In the rows, zero is written as 128.
Each path below is one point turned by a fixed rotation once a step. After each direction that follows a path, write how fast that rotation turns it, in degrees per step (0 if it stays still).
Each turn is a multiple of 5 degrees from 10 to 175, or 0.
Each row of a path follows its step; steps can be skipped.
Path 1:
step 0: [129 136 132 122 124 125 138 131 134 126 128 130 128 126 125 128 130 136
 118 144 122 124 128 126 126 134 125 116 127 122 134 138 137 138 129 136
 131 126 130 133 131 130 128 129 121 122 130 126 130 129 126 128 130]
step 1: [128 124 126 137 133 125 136 128 129 130 122 123 124 119 132 121 129 121
 131 123 130 129 126 132 127 114 126 129 134 131 122 123 125 131 121 118
 135 132 128 121 129 131 136 127 135 122 124 120 135 138 123 129 124]
step 3: [133 138 130 116 120 123 141 126 129 118 133 128 125 129 128 131 135 127
 123 124 130 119 124 121 134 124 126 122 123 124 133 133 132 135 127 132
 132 125 129 135 133 125 118 124 133 128 122 133 129 130 134 134 129]
step 6: [121 139 138 128 126 129 140 121 137 117 135 128 119 126 129 132 131 133
 121 125 129 127 133 133 129 127 125 121 129 125 121 131 137 129 122 132
 127 137 129 139 132 126 130 126 137 125 130 127 131 130 129 129 129]
step 7: [131 122 123 129 126 122 131 129 118 136 117 122 124 129 119 124 129 122
 134 127 122 127 130 130 133 126 134 131 126 126 128 126 133 140 127 122
 130 130 127 121 122 121 136 122 122 129 130 127 124 141 123 136 125]
step 9: [129 133 132 125 124 129 132 124 125 128 135 137 126 124 124 137 128 126
 118 128 129 121 140 128 130 125 119 124 125 128 133 133 139 133 122 133
 122 123 127 132 137 124 126 125 136 120 128 118 121 124 123 124 135]
step 13: [126 129 135 127 135 120 129 126 125 122 120 123 134 121 135 128 126 120
 131 130 115 126 124 125 131 118 141 123 125 127 130 123 131 128 121 120
 133 126 120 124 128 127 135 129 125 125 129 129 122 133 119 129 135]
step 14: [135 126 130 138 122 133 118 136 123 126 132 132 130 129 116 128 126 125
 123 123 127 124 124 127 125 136 122 136 134 121 129 120 122 128 123 129
 130 128 136 124 126 119 126 135 138 131 124 124 130 121 124 123 121]
[128 129 126 124 123 129 130 125 127 130 126 128 130 127 130 127 129 129
 127 128 128 128 126 127 129 128 129 129 129 129 128 128 129 127 127 128
 127 127 129 128 128 129 129 131 126 129 128 126 127 126 127 130 129]	85
[126 127 127 130 128 128 129 128 128 126 128 127 128 126 129 128 127 128
 129 130 127 128 128 127 127 132 128 127 130 128 130 124 130 130 128 129
 127 127 128 128 128 129 125 130 129 132 126 130 127 126 128 127 127]	125
[127 128 129 129 129 129 128 128 126 131 129 128 129 126 128 129 126 127
 128 128 129 129 127 126 131 128 130 129 130 128 129 127 128 126 126 124
 129 127 129 128 126 127 129 127 125 127 131 132 128 129 130 127 129]	125
[126 129 127 126 127 125 128 129 128 128 127 129 126 126 130 129 128 126
 130 128 127 128 127 130 127 128 126 131 130 127 127 127 129 128 126 129
 130 129 128 130 127 131 126 124 126 126 128 128 125 130 126 127 128]	120
Path 2:
step 0: [120 118 130 126 123 123 134 133 128 131 133 129 123 131 122 134 131 120
 129 134 131 132 134 118 137 126 130 143 132 123 128 122 131 124 123 128
 124 131 119 123 126 130 131 117 128 134 130 135 121 121 128 132 132]
step 3: [121 123 128 132 124 122 125 130 128 126 123 113 126 125 135 123 140 134
 122 121 142 139 127 121 126 127 132 137 126 127 123 131 131 127 129 125
 127 126 126 137 126 133 126 141 124 127 128 128 132 128 126 128 127]
step 5: [126 126 127 122 130 126 126 127 135 118 131 130 131 126 125 125 135 121
 131 125 121 124 125 135 134 122 133 124 123 128 112 129 120 129 117 128
 130 127 128 118 119 126 118 124 122 131 128 124 118 120 130 125 130]
step 6: [131 129 119 130 129 124 126 126 132 120 129 127 134 135 134 126 124 133
 132 130 119 131 123 124 130 127 140 130 124 130 118 126 129 143 123 126
 130 126 125 128 132 133 132 126 130 134 129 141 120 118 124 123 118]
step 8: [124 124 123 128 134 120 135 141 125 128 126 126 121 122 130 128 126 123
 125 122 131 126 132 128 128 125 128 141 133 135 135 121 127 125 114 124
 128 136 134 127 131 129 132 121 115 128 125 127 130 129 132 123 136]
step 9: [123 117 132 131 125 122 132 126 131 121 131 126 117 129 123 127 131 116
 131 120 125 134 133 131 137 126 125 133 134 130 119 130 122 128 128 123
 136 137 132 130 120 130 138 123 128 135 134 125 122 125 125 126 131]
step 11: [120 119 113 126 130 119 123 130 130 139 122 123 135 124 128 122 129 127
 130 126 134 127 132 130 125 126 130 131 124 121 123 126 134 136 126 128
 117 117 120 125 127 133 127 134 132 125 133 123 130 123 126 131 135]
step 14: [129 134 124 125 134 114 123 135 127 121 127 123 138 126 129 125 127 131
 122 122 125 122 128 129 125 132 133 127 127 130 109 129 123 125 126 132
 140 129 126 130 131 126 127 129 123 137 129 128 118 132 133 129 124]
[130 129 128 127 129 129 128 129 130 127 128 131 129 129 130 126 131 130
 126 127 130 126 127 128 128 130 129 125 126 129 126 128 129 128 126 129
 129 128 129 127 127 129 127 127 126 129 125 130 127 129 124 128 127]	40
[126 129 128 132 129 128 131 128 129 131 127 127 130 130 130 129 128 129
 125 128 127 128 129 126 129 128 128 128 125 127 127 127 129 128 126 128
 128 127 127 131 131 128 127 130 130 127 128 127 128 130 128 129 130]	90
Path 3:
step 0: [133 129 124 133 128 129 131 132 137 122 127 124 123 127 136 137 135 129
 126 119 140 131 130 135 132 133 127 126 128 131 135 125 130 114 136 128
 120 122 133 135 129 131 131 139 129 140 132 129 127 128 133 131 124]
step 1: [128 125 128 130 129 130 120 122 131 129 131 138 121 128 135 136 123 122
 131 127 129 136 128 136 122 133 131 127 127 125 136 126 124 116 130 130
 136 126 118 130 143 127 124 130 129 119 122 126 129 138 119 128 121]
step 2: [136 133 126 132 115 125 130 137 129 126 145 133 126 126 130 128 129 118
 124 123 121 127 128 135 133 131 124 137 135 123 128 134 120 134 131 132
 127 136 124 125 130 124 132 124 133 129 130 125 129 128 125 133 116]
step 3: [125 121 136 128 121 123 129 131 137 133 134 137 130 130 131 133 130 137
 121 124 134 132 124 134 129 129 117 131 127 122 127 127 131 124 131 136
 122 126 132 116 128 135 124 122 125 133 134 139 125 139 133 133 131]
step 4: [132 120 132 123 132 133 128 129 129 131 127 139 125 143 120 127 135 122
 121 125 132 126 130 122 131 134 133 132 128 121 139 132 129 129 136 117
 121 133 122 131 135 131 121 136 124 126 130 134 123 136 129 125 125]
step 6: [129 120 131 128 122 121 129 123 132 121 131 146 125 122 131 130 123 120
 140 120 133 125 129 130 131 133 127 122 131 135 120 124 128 121 130 126
 129 138 121 116 129 130 131 126 124 130 127 127 132 132 130 121 136]
step 10: [130 131 127 128 127 133 122 129 137 120 135 122 118 130 125 119 131 126
 135 116 130 128 128 128 137 136 127 125 130 135 129 136 124 124 118 131
 126 124 132 127 129 129 133 142 135 127 119 135 129 126 133 118 123]
step 13: [119 134 128 126 116 133 124 129 131 128 126 133 118 135 131 122 137 148
 123 131 136 131 125 130 134 132 120 134 130 131 130 125 131 129 122 129
 129 127 126 127 137 138 128 130 129 128 123 125 126 126 132 133 122]
[126 129 129 127 130 129 128 127 126 130 129 129 127 128 127 126 127 125
 125 126 127 128 129 127 128 128 131 129 129 128 127 128 127 128 128 127
 128 125 130 126 130 129 127 129 130 126 126 125 127 128 126 131 127]	115
[127 125 126 128 129 133 129 126 129 129 128 128 127 128 126 128 126 127
 130 128 126 127 127 129 126 128 127 129 126 128 128 128 126 129 127 128
 126 130 125 129 129 125 124 128 128 128 129 128 126 128 128 127 128]	135
[130 128 125 129 130 131 129 128 128 128 126 130 128 131 131 127 126 128
 127 130 130 129 128 127 127 126 128 128 128 126 131 127 128 128 126 126
 129 129 129 129 128 127 131 129 128 129 129 126 128 130 125 128 128]	95
